(in the rows, 128 means zero)
Named moves (each a turn or a mirror), then the moves between two rows, first move first; the first pair answered
W (before -> after):
[ 89 125 117 138 121 139 124 114 104 119 113] -> [ 97 117 123 143 130 155 114 112 122 120 114]
[102 128 119 133 132 127 110 153 100 133 108] -> [106 116 134 141 144 147  98 148 123 131 106]
[101 126 131 154 123 128 130 156 108 141 137] -> [104 117 140 157 133 141 121 155 124 143 137]
[112  98 169 160 141 156 142 136 140  99 119] -> [ 98 128 137 142 117 115 167 144  88  95 116]
A (before -> after):
[118 156 105 123 123  81 161 144  68 113 127] -> [116 145 135 175 143 109 162 163  80 112 156]
[149 133 143 135 141 133 137 130 151 114 135] -> [152 139 129 109 128 121 135 121 145 116 121]
[147 136 116 125 167 111 166 121 117 122 153] -> [149 137 112 120 164 107 164 118 115 121 147]
[129 134 132 153 130 125 137 139 116 124 138] -> [130 145 118 126 120 113 136 131 110 125 124]
F (before -> after):
[116 140 123 141 128 132 132 123 131 140 141] -> [110 138 116 137 123 136 123 125 128 140 130]
[130 143 128 113 103 113 120 134 168 111 123] -> [126 147 137 139 110 108 134 147 156 110 149]
[133 148 114 148 106  87 137 165 105 158 158] -> [116 135  97 131  92 108 106 168  93 159 117]
Now pairs of rows:
Each pair is 2 to 3 moves apart.
[169 124 162 112 142 139 116 148 168 135 137] -> [166 143 162 129 144 117 145 158 143 132 161]  A then F
[131 123 134  85 122 134  94 117 137 142 107] -> [136 117 164 123 142 150 102 124 160 141 137]  A then F
[121 123 146 156 144 124 138 149 151 125 165] -> [103 118 101 106 112 128 106 148 119 129  99]  F then A
[137 167 100  62  99  93 139  96 111 125 113] -> [113 161 140 165 131 107 167 152  86 120 181]  A then W
[ 99  71 133 140 112 158 121 143 135 144 107] -> [115 107 104  86  91 100 148 116 122 143 104]  F then W
[103  97 113 109 118 167  82 141 112 131  74] -> [155 110 171 128 157 151 123 107 195 127 148]  F then A
[106 123 164 171 161 133 162 158 138 129 185] -> [114 103 120  69 129 156  93 108 169 139  85]  F then F
[151 136 151 107 145 106 160 106 168 128 154] -> [137 102 157 115 149 156 111 116 181 130 120]  F then A then W
[150 137 146 149 145 119 144 128 147 129 166] -> [144 155 119 124 126  92 154 124 119 128 151]  W then A
[116 132 116 134 122 118 135 149  90 123 137] -> [133 140 125 124 126 101 153 131 111 123 154]  F then F then F
[ 89 114 103 155 165 138  97 178  99  95 127] -> [125 141 128 154 182 103 147 152 132  92 184]  F then F then F
[129 113 132  96 128 146 110 109 147 117  99] -> [121 123 155 158 142 135 146 144 126 111 155]  F then F
[135 131 135 109 143 110 139 104 153 132 138] -> [126 140 127 114 139  97 149 112 131 128 143]  A then W
[ 78 117  90 131  95 129 100 143  63 128  66] -> [105  80 160 188 146 187  84 136 153 128 110]  F then A then F
[178 132 148  95 153 108 124  92 184 131 135] -> [141 145 151 166 155  88 164 153 106 125 183]  F then W
[141 144 115  90 139  94 126  90 142 159 100] -> [121 106 136 141 160 153  89 121 149 158  93]  A then F then F
[128  97 134 129 137 164  96 126 148 124  99] -> [117 123  98  98 109 124 115 127 101 120  90]  A then W
[162 125 138 148 143 106 145 136 126 146 171] -> [156 128 104  92 116 104 121 120 112 153 118]  F then A then F
[103 141 126 191 130 118 159 173  75 119 159] -> [144 108 170 177 162 165 127 124 188 125 153]  F then F then A
[167 149 128 127 142  89 169 121 148 114 164] -> [136 139  82  89 110  99 129 132 100 119  93]  F then W then A
[109 138 121 147 128 120 137 148 101 126 139] -> [117 112 133 136 137 154 100 131 142 131 113]  W then F
[140 122 134 107 160 125 111 125 172 127 149] -> [135 143 105  84 139  96 123 121 140 126 142]  A then W
[147 152 113  85 118  97 139  96 118 132 114] -> [139 154 112 101 117  88 156 111  99 130 124]  W then A then W
[124 118 127 136 131 155 116 140 130 120 127] -> [136 142 121 110 127 120 143 119 133 123 137]  W then F then F
[128 117 122 112 126 118  69 138 134 138 115] -> [149 128 141 121 140 103 100 124 161 134 152]  F then A
[118 124 156 155 138 154 142 150 134 129 157] -> [112 149 119 113 110 112 155 142  92 128 139]  W then A
[131 143 142 126 137 129 196 107 123 120 183] -> [143 125 154 117 147 151 172  91 162 126 168]  A then W
[129 183 139 145 135 103 173 125 114 112 194] -> [102 147  93  83 102 153  85 116 102 120  75]  F then F
[127 123 132 157 154 147 114 140 123 121 104] -> [143 151 132 145 152 106 152 125 121 117 134]  A then F then F
[123 107 147 158 147 186  80 136 143 135 134] -> [111 114 146 180 144 176  98 154 116 131 150]  W then A then W
[ 93 114  94 154 108 162 126 160  51 139 130] -> [125  89 148 179 149 202 115 139 136 142 158]  A then F then A
[141 107 134 118 130 138 123 122 166 110 125] -> [135 132 119 117 118 105 160 129 127 106 144]  A then W then F
[141 143 119  99 105 110 140 132 105 122 135] -> [136 137 139 143 121 125 144 151 104 120 159]  F then A
[175 155 137  76 135  97 153  79 179 139 136] -> [169 140 172 140 160 123 160 109 185 137 178]  W then A
[109 143 111 127 105 111 132 131  93 119 123] -> [144 140 139 116 127 115 140  98 158 122 146]  W then A then F
[130 116 106 114 119 151 109 125 139 128  98] -> [153 130 131 129 132 134 140 112 168 124 140]  F then A
[160 109 152 105 140 158  98  82 193 123 119] -> [ 93 137 105 149 105 115 136 162  48 113 131]  F then W then F
[131 106  94  80 120 146 104  97 146 140  80] -> [160 131 140 120 147 112 166  89 178 133 164]  F then A
[139 129 159 131 148 137 156 113 140 123 177] -> [121 142 136 131 134 119 168 134  94 124 170]  A then F
[115  88 132 123 124 147 101 128 120 151 105] -> [113  96 151 158 138 138 126 145 107 148 147]  F then F then F
[158 151 128 148 147 140 154 109 156 115 126] -> [137 161  93 122 123 125 145 118 116 115  96]  F then A
[128 162  86  91 121  82 150 148  63 134 123] -> [163 132 109  52 136 123 107  96 155 144  91]  W then F then A
[105 138 126 148 117 124 132 155  75 123 142] -> [119 104 158 156 143 168  99 138 136 125 137]  A then W
[164 149 155 151 135 161 126 127 177 154 158] -> [130 167  90 102  88 130 118 141  92 153  97]  W then F then F
[110  97 170 169 153 172 101 137 137 143 138] -> [148 139 174 140 153 112 156 103 158 141 179]  A then F then A
[107 125 135 131 135 153 130 155  87 106 129] -> [125 113 134  93 134 165 109 123 130 110 103]  W then F
[106 146  84 104 109 113 134 148  69 132  99] -> [125 125 157 186 164 146 146 159 135 129 169]  F then A
[129 112 146 147 145 145 125 143 158 135 133] -> [120 137 105 106 112 109 133 136 113 136 106]  F then W then F
[119 137 129 159 140 115 152 156  96 128 158] -> [124 146  98  97 115  96 141 126  98 133 119]  A then F then F
[184 160 133 119 127  80 155 108 178 111 139] -> [138 162  83 112  96  75 136 143  95 109  92]  A then F then A
[ 89 154 134 166 143 120 128 173 109 107 120] -> [110 129 149 148 154 153  96 147 170 111  99]  A then W
[109 110 117  96 122 155  92 150 129 154  67] -> [101 100 145 152 143 174 101 174 133 150  99]  W then A
[103 132 127 165 125 128 125 174  82 141 125] -> [148 161 120  96 115  78 157 113 126 143 130]  A then F then F
[119  94 161 191 150 173 110 152 148 136 141] -> [119  98 115  98 115 161  76 114 150 141  66]  F then A
[147 137 110 101 133  99 134 113 120 121 110] -> [143 143 110 109 131  92 142 122 106 119 119]  W then A then W
[119 111 113 126 142 162 110 117 111 136 117] -> [130 118 109 108 140 152 114 103 124 135 113]  W then A then F
[135 114 136 135 161 183  87 117 153 154 141] -> [148 134 109  77 138 150  94  89 148 153 120]  F then A
[139 126 167 171 150 149 147 136 153 121 163] -> [115 101 139 159 133 186  98 150 129 125 103]  W then F then W
[148 126 142 116 144 135 125  98 169 118 155] -> [118 150 108 115 119 101 149 128  88 114 154]  F then W then A
[117 115 143 158 148 161 116 149 126 129 143] -> [132 115 122 103 132 154  97 116 145 135 105]  A then W
[128 128 138 147 122 108 148 149 115 136 151] -> [120 129 118 126 110 103 135 145 101 138 125]  A then F
[154 130 172 132 166 136 137 116 177 143 180] -> [ 92 125  98  99 113 144  95 152  76 145  91]  F then W then F
[ 91 124 133 124 135 177  94 163 115 117  94] -> [131 130 174 132 161 168 124 134 177 114 144]  F then A then F
[131 125 142 129 111 108 190 113 109 121 192] -> [108  80 162 170 129 174 144 141 115 127 167]  A then W then F
[128 144  96 139 105 130 116 169 104 137  97] -> [142 129 104 125 114 151  99 152 138 138  84]  W then A
[137 138 122 104 132 107 136 128 113 127 124] -> [143 122 148 130 153 134 125 131 143 125 133]  F then W
[159 127 128  75 144 104 111  83 195 141 136] -> [125 112 164 183 172 138 122 146 162 134 186]  A then F
[118 129 107 125 108 120 126 121  96 128 117] -> [132 141 119 123 114 104 148 112 114 130 141]  F then F
[136 133 136 135 152 119 159  95 167 117 114] -> [108 146 114 149 138 101 170 125 107 113 110]  W then F then A
[111 135 121 112 124 107 126 147  94 123 120] -> [115 133 116  98 125 108 120 138 105 123 109]  A then W then A
[116 117 107 122 102 133 129 160 105 134  96] -> [125 104 116 122 114 150 112 147 136 137  90]  W then A
[131 150  86 126 119  68 139 125 123 104 143] -> [127 143  76 108 110  77 122 120 126 106 118]  F then F then F
[115 113 102 122 104 173 106 131 134 120  91] -> [146 148 102  90  99 122 147 100 149 122 122]  F then W
[132 138 132 151 142 112 144 146 126 117 158] -> [120 136 122 152 132 114 135 155 110 115 147]  A then F then A
[128 105 111  93 140 138 103 116 164 129 117] -> [139 132 109  87 138 102 144 112 155 126 152]  F then A then W
[126 107 156 161 151 145 131 145 146 124 155] -> [140 113 130  93 131 137 107 104 167 128 106]  A then W
[134 169 104 118 124 103 137 133  69  85 135] -> [126 119 124 135 140 174  77 141 105  90  98]  A then F then W
[122 130 113  81 112 137  71 115 112 132  91] -> [120 145 105  77 104 113  91 120  92 133 100]  A then W then F
[101 143 150 168 131 103 166 162  80 130 178] -> [131 165 127  92 112  61 178 111 101 132 157]  W then A then F
[136 119 166 151 157 159 136 122 162 127 153] -> [117 151 133 145 130 110 172 140  90 124 158]  W then A
[148 118 149 133 147 137 126 113 172 135 138] -> [134 139 105  88 114 109 125 109 129 135 102]  F then A
[158 117 147 123 153 140 114  87 164 128 123] -> [134 148 116 135 131  90 156 117  83 123 138]  W then F
[126 130 130 108 122 134 104 116 146 136 106] -> [119 123 150 152 138 146 112 140 142 132 135]  W then A
[127 137 140 153 142 108 148 141 123 131 157] -> [141 131 132 102 132 117 123 106 157 135 115]  A then W then A
[135  86 113 108 123 143 119 118 146  92  93] -> [148  88 132 125 141 139 136 112 169  88 122]  A then F
[107 116  92  59 111 128  70 107 154 148 109] -> [ 86 120 136 176 146 126 123 171 122 138 205]  F then A then F
[126 113 159 146 123 153 116 135 113 122 112] -> [127 117 143 118 113 145 112 121 115 124  91]  A then W
[120 108 119 120 138 157  91 132 125 129  87] -> [146 150 107  78 132 101 140 103 127 128 112]  F then W
[150 116 153  96 123 130 102  97 192 141 150] -> [122 139 148 155 120  99 152 147 117 132 198]  W then A then W
[114 102 160 138 136 169 110 125 154 137 129] -> [109 133 158 159 132 127 158 143 117 131 172]  A then F then F
[155 132 162 144 152 135 139 108 176 128 173] -> [160 146 131  83 124 107 131  86 167 133 137]  A then W
[174 123 143 109 139 149 114  97 161 130 117] -> [129 106 136 162 135 171 100 150 100 126 112]  W then A then F
[119 152  82 113  71  61 120 146 103 144 116] -> [169 135 150 143 121  91 127 116 208 144 170]  W then A then F
[131 149 112 133 122 137 119 142 104 117  95] -> [143 135 134 146 136 160 108 133 139 118 105]  A then F then A
[119 142 122 146 123 114 132 147 104 123 145] -> [128 116 131 131 129 151  92 128 146 127 116]  A then F then W
